rotation steps, each row followed by its count of steps
The counts run from 0 to 460.
[-1.64  1.17  1.45 -5.38  1.02 -1.27 -2.86  2.01 -2.55 -1.38  3.01  1.64
 -2.10 -2.38 -1.82  0.18  1.05 -1.94 -1.42  3.98 -4.00 -4.78  1.61  0.61
  0.89  3.90  0.67 -4.36  0.24  0.01 -1.81  0.19 -2.26 -2.55  3.18  1.53
 -0.98  0.67  2.72  0.21  0.02 -0.52 -0.16  2.96 -0.50]
8
[-1.37 -0.61 -1.46 -2.91  1.67 -3.46  1.38  1.24 -4.01  2.76 -0.89 -0.10
 -2.50 -1.58 -4.59 -0.53  2.26  1.04 -3.31  0.68 -3.52 -5.02 -0.99  1.32
 -1.32  2.60 -0.51 -2.84 -1.20 -1.16 -0.19  1.10 -0.53  1.01  1.66 -1.26
 -2.40  1.50  1.85 -1.62 -3.18  0.49  1.56  5.15 -0.86]
313
[ 0.64 -0.15 -0.12 -3.48  3.00  1.50 -1.81  1.58 -2.84  2.08  3.24 -0.67
 -3.06  1.42 -1.21  0.84  0.85 -3.62 -2.44  3.82 -2.54 -4.73  0.48 -0.68
 -0.55  4.71  1.77 -4.16 -0.94  1.26 -2.10  0.45  1.27 -2.31  0.55  0.16
 -2.25  0.18  2.32 -1.26  2.60 -1.38  0.50  3.31  0.06]
205
[-2.75 -1.22 -2.24 -2.45  0.39 -0.82  0.01  3.40  0.38  0.43  1.22  0.47
 -1.72 -0.66 -1.54 -1.52 -0.34 -5.15 -2.17  0.28 -0.40 -4.72  1.64 -0.10
  1.62  4.25  0.79 -4.65  1.97  0.00 -1.26  1.00  1.59 -3.22  3.90  1.13
 -0.13  0.49  3.31  1.45  0.09  1.09 -1.32  2.37  3.04]
208
[ 0.53 -0.92  1.54 -4.90  2.28 -0.71 -0.65  1.24 -2.61 -1.29  3.72 -0.29
 -2.72 -0.92 -0.98  2.24  0.80 -1.26 -1.95  3.92 -4.01 -5.35  1.35  1.58
 -1.13  4.90  0.72 -2.64  0.12  1.21 -1.24  1.15 -2.44 -3.32  1.05  0.04
 -1.29 -0.08  2.01  0.94  1.21 -2.01 -2.62  2.24  0.18]
422
[-0.42 -0.35  0.27 -2.63 -0.11  0.64 -1.01  1.22 -5.91  0.23  2.89  1.90
 -2.09 -5.41 -1.84  1.75  2.91  2.07 -1.34  2.20 -1.25 -0.32  0.54  3.27
  0.19  4.70 -0.07  3.31 -0.18  1.31 -2.63  0.50 -1.86 -0.48  3.24  0.10
 -3.91 -0.66 -1.13 -0.67  2.77  0.44 -1.06  3.36  1.02]
150
[-2.16 -2.16 -1.03  1.68  0.07  3.06  0.21  1.77 -3.50  1.87  1.98  0.58
 -4.18 -0.27 -2.01 -1.02  0.44 -0.11 -1.16  0.55 -0.62 -3.00  0.77  2.24
  1.39  4.73 -0.21  2.16  0.41  1.44 -0.55  2.11  4.84 -2.77  5.61  1.07
 -2.71 -0.34 -0.27  0.78  1.35  0.94  0.69  3.40  3.90]
134
[-1.44 -0.66  1.64 -1.59  4.68 -3.01  3.32 -0.97 -0.20  2.04 -0.35 -0.19
 -0.34 -4.41 -3.50  3.24  1.01 -3.08 -2.07  0.89 -0.63 -1.45  0.82  0.75
  1.25  4.64  0.43 -1.11 -1.31  0.75 -1.67  1.30 -0.10  1.45  3.44 -3.27
 -1.29  2.94  0.18 -3.04  0.13  0.32  0.79  5.30 -2.06]
177
[-3.34 -1.35 -1.78 -0.38  0.01 -0.27 -0.76  1.31  0.14 -2.54  3.29  1.19
 -2.76 -3.48 -0.77 -0.29  0.26 -1.84  1.10 -0.17 -2.30 -3.88  3.16  3.30
  1.96  4.45 -0.31  0.25  0.41 -0.08 -1.07  1.85 -0.36 -0.47  7.52  0.74
 -2.86 -0.93  0.03  2.60 -0.40  0.16  0.48  2.12  3.04]
344
[-3.08 -2.13  3.83 -0.81  1.73 -3.27  2.60 -1.05  0.32 -1.11  2.21 -0.02
 -2.93 -2.82 -2.34  2.59 -1.43 -0.61 -1.82  2.05 -1.57 -3.89  1.60  2.12
  0.55  4.51 -1.20  0.97 -1.51  2.25 -0.99  1.16  1.65 -3.65  3.77  0.12
  0.85  4.45 -0.08 -0.51 -1.02 -0.15 -1.08  2.78  2.20]
440
[-0.44 -2.38 -1.91 -2.80 -0.42  1.62  1.41  4.67 -3.03  0.86 -0.35 -0.29
 -3.50 -0.19 -2.42  0.31  1.53  1.53 -2.99  1.53 -1.15 -4.05 -1.13  1.86
 -0.67  4.47  0.27  0.22  2.78  0.44 -1.16  2.06  0.31 -3.15  3.04  1.86
 -1.63 -3.15  1.78  2.79 -0.01 -0.66 -4.36  2.95  2.01]
17
[-2.80 -1.42  3.68 -1.75  2.01 -3.41  1.47 -1.37  0.30 -0.48  1.61 -0.32
 -3.86 -3.08 -2.46  3.04 -0.62 -1.36 -2.48  2.73 -2.26 -3.65  1.34  1.80
 -1.19  4.98 -1.17  1.15 -2.86  1.53 -1.70  1.02  0.47 -0.84  2.95 -0.90
 -0.26  3.96  0.79 -1.20 -0.86 -0.17  0.19  3.77  0.87]
441
[-3.03 -2.44 -3.78  1.34  3.42 -2.50  4.41  1.13 -0.50  2.32 -1.88  1.04
 -1.45 -2.25 -2.24  0.61  3.22 -3.98 -4.46 -2.21 -0.12 -1.83 -0.20 -0.51
 -0.15  2.92 -0.08 -0.55  0.94 -0.40  0.09  1.63  1.77  0.82  1.98 -2.26
 -3.53 -1.14 -0.85 -2.07 -0.42  0.85 -0.98  5.47  0.47]
180
[-0.09 -2.99  1.47 -2.62 -0.28 -1.19  1.67  0.67 -4.62  3.17  1.69 -0.41
 -3.16 -1.26 -4.06 -0.27  0.52  1.99 -2.47  1.85 -0.63 -4.23 -0.23  3.01
 -2.77  5.09 -1.30  2.82 -2.09  1.65 -2.36  0.66  1.94 -1.97  0.54  0.30
 -1.64  3.26  1.45  0.26  0.12  0.85 -1.09  3.04  2.74]
434
[-0.75 -2.42  0.86 -1.38 -0.24 -2.44  1.97  1.27 -3.65  0.74  3.04  0.92
 -3.92 -1.26 -2.82  0.43  0.39  2.13 -1.48 -1.36 -1.06 -4.70  0.05  3.25
  0.06  2.98 -1.01  1.63  1.44  0.93  2.01  1.34 -0.09 -5.17  2.96  1.73
 -0.28  3.17 -1.70  2.66  0.00  1.04 -2.68  2.50  2.97]
236
[-2.13  0.52  2.93 -1.48  0.85 -2.08 -1.22  0.34 -3.58  0.79  3.75  1.49
 -3.51 -0.28 -2.65 -0.17  0.45  0.09 -1.93  1.58 -3.15 -4.90  0.64  1.35
  1.68  2.35 -0.70 -2.23  0.30  0.94  2.35  1.36  0.87 -4.28  3.40  2.20
 -0.19  4.27 -0.69 -1.04 -0.24  0.44  1.71  3.79  1.48]
122
[-2.57  0.73  1.54 -2.16 -0.44  1.66 -2.18  2.04 -6.18  0.98  0.43  2.02
 -2.85 -2.57 -2.06 -0.33  2.12  2.29 -3.58  3.43 -3.21 -2.07 -0.31  1.19
  1.01  2.73 -1.23  0.77 -0.68  0.23 -0.99  2.15  2.11 -1.84  3.72  1.67
 -3.04  0.10  0.47 -3.21  0.62  0.36 -0.04  4.95  0.76]
333
[-4.40 -0.91 -3.33 -0.78 -1.77 -0.10  0.83  3.08 -1.56 -0.24  0.39  3.04
 -2.04 -5.15 -1.35 -0.94  1.91 -1.41 -1.58 -1.24  0.88 -0.70  1.14  2.20
  0.99  3.51 -0.34  2.33  1.77 -0.33 -2.03  0.94 -0.36 -0.98  5.34  1.39
 -2.90 -2.00  0.06  2.22  0.05  2.17 -2.50  3.54  3.11]
147
[-1.46 -2.88 -0.03 -1.12  0.28  0.66  1.04  2.14 -0.56 -2.16  3.67 -0.01
 -2.54 -1.04  0.12  1.40  0.69 -2.58 -3.10  1.73 -2.36 -4.50  0.58  0.93
 -0.71  4.87 -1.63  0.49  1.40  2.07 -1.23  2.54  1.35 -5.08  1.20  0.39
 -1.43 -1.18  0.38  1.73  2.09 -1.01 -5.09  0.88  3.22]
221
[-2.08 -0.01 -1.99 -3.01 -1.18 -0.20 -2.10  0.53 -3.52  0.60  2.38  1.56
 -3.29 -3.96 -2.60 -0.94  0.81  0.26  0.49  1.29 -2.26 -2.88  2.12  3.82
 -0.65  4.54  0.19  1.38 -2.40 -0.47 -3.10  0.18 -1.23  1.71  4.83  0.94
 -4.16 -0.08  1.28  1.11 -0.27  0.94  2.21  3.28  2.28]
346
[ 0.54 -1.17 -1.25 -4.80  2.30  0.15  0.45  3.28 -2.92  3.02  1.51  0.62
 -2.12 -1.64 -1.69  2.10  2.37 -3.61 -4.11  2.15  1.77 -1.75 -0.49 -0.99
 -0.93  4.03  1.54 -1.47  1.83  1.18 -2.54 -0.66 -0.85 -3.33 -1.25 -0.19
 -1.27 -0.65  1.47 -0.12  3.50  0.48 -3.85  4.03  0.74]
287
[-2.00 -1.58 -2.69 -0.84  0.87  1.24 -1.07  2.21 -2.33 -0.12  4.43  1.43
 -2.68  0.97  0.18 -1.33  1.79 -4.58 -2.61  0.62 -3.18 -5.23  0.86 -0.69
 -0.11  3.77 -0.85 -1.99  1.30  1.02  0.63  1.88  1.95 -3.91  0.39  1.30
 -3.63 -2.02  0.15  0.82  2.59 -0.56 -2.25  1.77  3.13]
4
[-0.65 -1.52 -0.84  0.69  4.68  0.19  2.11  0.73 -3.08  1.67  2.02  0.58
 -1.82 -0.26 -0.71  2.35  3.42 -3.27 -4.33  1.06 -2.07 -2.52 -0.69 -1.01
  0.81  2.68 -0.65 -0.93  1.93  1.48  2.06  3.11  1.59 -2.05 -0.47 -1.32
 -3.55 -1.15 -2.28 -2.85  2.99 -0.74 -2.24  4.53 -0.14]
186
[-1.61  0.40  0.69 -3.07  0.46  2.02 -3.45  2.01 -4.03  2.62  1.49  1.70
 -5.85 -0.56 -2.08  1.46  1.48 -1.60 -3.13  3.45 -0.15 -1.42  0.50  0.33
 -0.99  3.42  0.84  0.84 -0.82  1.73 -1.81 -1.21  1.22 -3.24  0.84  2.70
 -1.36  0.53  0.98 -1.00  2.28  0.54  0.66  5.06  2.14]
137
[-0.86 -1.45  1.17 -4.19  0.25  1.57 -0.52  3.08 -4.21 -0.01  1.41  0.23
 -2.67 -1.89 -0.82  1.37  2.07  0.70 -4.68  4.33 -2.60 -3.27 -1.20  0.62
 -1.08  4.54 -0.67  0.43  0.98  1.23 -1.91  1.22 -0.15 -3.74 -0.10  1.13
 -1.21 -1.70  1.32 -0.28  1.72 -0.67 -4.78  2.87  0.53]
219
[-1.86  0.77 -1.22 -0.29  4.84 -0.15 -0.08  1.03  0.47  3.12  1.21  1.16
 -5.69  0.90 -2.05  3.73  1.50 -6.35 -2.50  0.79  0.87 -1.78  1.30 -0.79
 -0.02  2.96  2.50 -1.05  0.69  1.20  1.71 -0.86 -0.19 -1.41  2.05  0.88
 -1.52 -0.08 -0.18  0.00  1.67  0.09  1.79  6.11  0.49]
57
[-3.91 -0.98  1.31  0.09 -0.19 -2.54  2.67  0.41 -3.82  0.28  0.04  1.52
 -2.68 -4.98 -3.50  0.21  1.63  2.77 -2.39  0.00 -1.92 -1.81 -0.23  2.78
  1.02  2.05 -2.42  2.71 -0.48 -0.09  0.21  1.96  1.17 -0.78  5.25  0.33
 -1.57  2.61 -1.47 -1.58 -2.14  1.34  0.18  4.42  0.84]
447
[-3.91 -0.32 -1.76  0.57  2.74 -1.72  1.33  2.07  1.37  2.00  0.57  2.37
 -3.58 -1.75 -1.97  1.17  0.61 -5.70 -1.44 -1.56  1.98 -1.47  1.93  0.18
  3.15  2.39  1.53 -1.55  1.99  0.03  0.60 -0.33  1.09 -1.76  5.78  1.05
 -0.32  1.77 -0.61  0.37  0.45  1.70  1.35  4.97  2.06]
59
[-1.09 -2.09 -1.79 -2.71  0.93 -0.55  3.09  3.08 -2.11  0.79 -1.73 -1.48
 -3.19 -1.49 -3.22  2.07  1.67  2.36 -2.53  1.61 -2.72 -4.20 -1.23  2.23
 -1.33  4.40  0.03  0.36  1.22 -0.45 -1.33  2.68 -1.57 -0.67  3.55 -0.13
 -2.05 -2.80  2.04  2.61 -2.24 -0.84 -3.36  3.74  0.58]
430
[-0.78  0.11 -1.85 -0.70  2.41 -1.14  0.00  0.57 -4.55  4.23 -0.40  1.83
 -4.72 -1.47 -4.68  1.90  3.36  1.07 -2.91 -0.23 -1.02 -1.47 -0.19  1.93
 -1.23  1.80  0.73  1.32 -0.66 -0.03  1.49 -0.62 -1.15  1.27  1.90  0.23
 -3.86  0.65 -1.36 -0.53 -0.38  0.70  2.58  6.41 -0.23]
49
[-2.42  0.24  1.99 -0.59  2.64  0.37 -0.51  1.76 -3.34  2.46  0.09  1.63
 -5.46 -0.70 -1.89  4.19  2.78 -0.71 -4.45  2.40 -0.36 -0.99 -0.85 -0.61
 -0.16  1.58 -0.08  1.76  1.31  1.76  1.55  0.07  0.06 -3.31  1.15  2.42
 -0.96  0.60 -1.64 -2.28  1.74 -0.09 -1.15  6.85  0.11]
253
[-0.15 -0.76 -0.88 -2.85  2.68  0.58 -0.94  1.67 -0.57  1.69  2.55  0.07
 -5.84 -0.68 -2.16  4.37  1.49 -3.04 -1.32  2.54  0.83 -2.71  1.52  1.06
 -1.92  5.32  2.19  0.99  0.30  1.55 -1.57 -1.54 -2.22 -2.23  0.41  0.88
 -1.14 -0.74  0.86  3.19  2.52 -0.49 -1.80  4.04  2.68]
355
[-0.75  0.40 -2.47 -1.97  1.44 -1.06 -0.75  0.63 -5.11  2.54  1.42  1.05
 -0.64 -2.27 -2.96 -2.99  2.08 -1.21 -1.39 -0.26 -2.76 -3.87  0.79  1.24
  0.79  3.60  0.13 -3.35 -1.35 -0.76 -1.44  1.45  1.47  2.07  3.09 -1.37
 -4.52  0.82  1.63 -2.46 -0.23  0.81  3.26  3.88 -0.20]
197
